0: 121 114 082 136 098 123 101 090 116 160 121 093 137 121 115 137 127 065 074 136 146 155 134 097 115 111 113 132 101 132 134 109
1: 141 130 205 131 166 121 166 191 130 064 152 193 139 173 110 139 097 196 203 105 100 085 126 179 107 145 137 136 163 170 083 101
2: 096 215 191 129 154 137 176 184 187 044 115 066 104 137 131 134 087 175 202 110 089 130 107 111 125 163 187 170 143 165 180 092
3: 130 094 107 121 122 109 093 099 118 199 159 108 118 148 123 100 131 072 167 140 147 122 098 131 096 119 129 137 090 141 144 136
4: 122 091 127 128 140 096 138 123 093 146 157 167 142 130 157 149 143 126 137 165 138 120 203 104 128 113 119 101 150 109 115 165
5: 096 178 153 145 124 149 153 133 213 041 101 047 119 127 109 133 097 106 151 125 108 144 101 091 101 155 172 174 126 185 169 111
6: 135 119 085 128 106 133 116 100 087 180 128 093 139 111 126 131 129 093 098 122 136 161 109 112 125 109 111 126 090 083 143 105
7: 119 201 019 133 054 158 126 068 120 132 024 019 137 068 041 079 135 035 000 090 166 205 024 090 156 114 059 144 073 108 133 087
8: 129 099 152 114 147 123 117 141 103 163 162 169 126 133 161 123 149 160 175 133 132 111 166 131 143 120 153 110 129 109 129 152
9: 155 097 232 148 168 158 078 126 170 159 169 154 110 156 213 107 162 228 255 113 060 088 156 181 199 150 175 111 137 055 164 156
10: 111 133 148 127 134 132 119 123 133 125 162 112 123 145 136 111 119 109 157 154 135 115 170 084 101 125 165 129 114 158 141 127
11: 125 100 114 112 133 130 061 118 136 187 141 180 093 157 155 099 150 136 162 166 160 100 181 134 136 125 164 112 117 129 119 136
12: 098 201 176 132 154 144 176 164 209 029 121 040 115 122 130 137 093 144 191 109 097 155 115 085 122 155 188 173 136 156 196 103
13: 127 091 132 106 147 134 041 124 147 197 162 214 079 185 164 092 147 150 203 176 160 084 196 140 136 125 184 101 124 141 116 141
14: 133 116 082 128 104 135 114 100 089 183 124 089 138 110 126 136 130 094 093 125 139 163 117 105 132 107 113 126 087 076 145 102
15: 119 176 048 145 076 150 121 066 132 136 049 044 123 095 063 108 140 037 000 095 146 192 037 114 134 123 069 135 085 134 123 093

122 079 123 132 144 090 139 120 098 151 139 167 141 117 158 161 160 124 116 149 142 126 181 137 137 117 112 098 142 130 113 179 >> 4 8 11
136 071 120 128 129 102 107 103 113 196 163 124 127 145 138 125 145 098 159 150 140 107 116 142 114 121 130 118 108 124 128 164 >> 3 8 11
109 146 152 125 131 143 113 123 141 121 168 098 118 152 130 097 109 105 168 155 133 113 165 071 091 127 179 138 106 164 149 112 >> 10 3 8
125 106 087 131 107 107 107 112 112 157 140 139 117 140 169 145 122 115 106 166 150 114 191 097 122 127 102 129 143 096 123 146 >> 4 0 11
199 053 153 139 141 131 120 162 133 098 193 232 181 144 139 147 090 184 156 113 084 085 149 203 091 147 096 111 191 138 085 133 >> 1 8 4
119 168 177 116 142 132 174 175 109 091 139 141 133 153 108 120 112 173 176 102 106 118 107 139 112 130 143 147 124 141 116 094 >> 1 10 2
125 075 114 131 140 086 135 115 085 155 153 179 148 124 165 160 150 119 122 174 145 123 218 109 136 110 104 089 158 101 109 178 >> 4 8 11
121 147 190 112 151 125 170 181 107 095 152 166 133 160 122 129 120 196 205 117 107 101 136 140 123 125 152 136 139 133 111 116 >> 1 8 10
147 125 216 139 174 124 162 192 139 056 146 204 135 188 101 136 088 199 215 106 101 071 122 192 101 148 140 131 171 178 067 094 >> 1 8 2
101 172 148 132 130 145 158 135 166 076 132 063 124 128 109 129 111 106 145 129 119 139 119 077 100 127 169 167 112 164 163 104 >> 5 12 10
140 072 136 096 147 124 108 163 110 166 167 234 110 128 192 155 145 193 155 134 136 100 167 162 154 138 134 094 150 110 124 161 >> 8 4 11
206 051 147 131 136 132 120 169 131 084 198 249 195 143 124 145 068 182 150 108 077 085 151 204 066 152 084 118 195 146 084 113 >> 1 8 4
114 167 201 110 151 130 181 195 111 077 151 158 134 164 112 120 107 200 214 102 099 102 119 140 109 131 155 152 132 147 115 093 >> 1 2 8
116 155 185 109 146 123 166 180 110 100 156 150 132 161 115 114 112 179 214 109 107 102 116 137 105 127 153 151 123 147 120 104 >> 1 8 10
136 126 207 130 162 137 114 153 170 097 147 184 098 169 144 120 124 171 232 138 108 070 137 166 121 152 165 126 160 175 109 139 >> 1 8 10
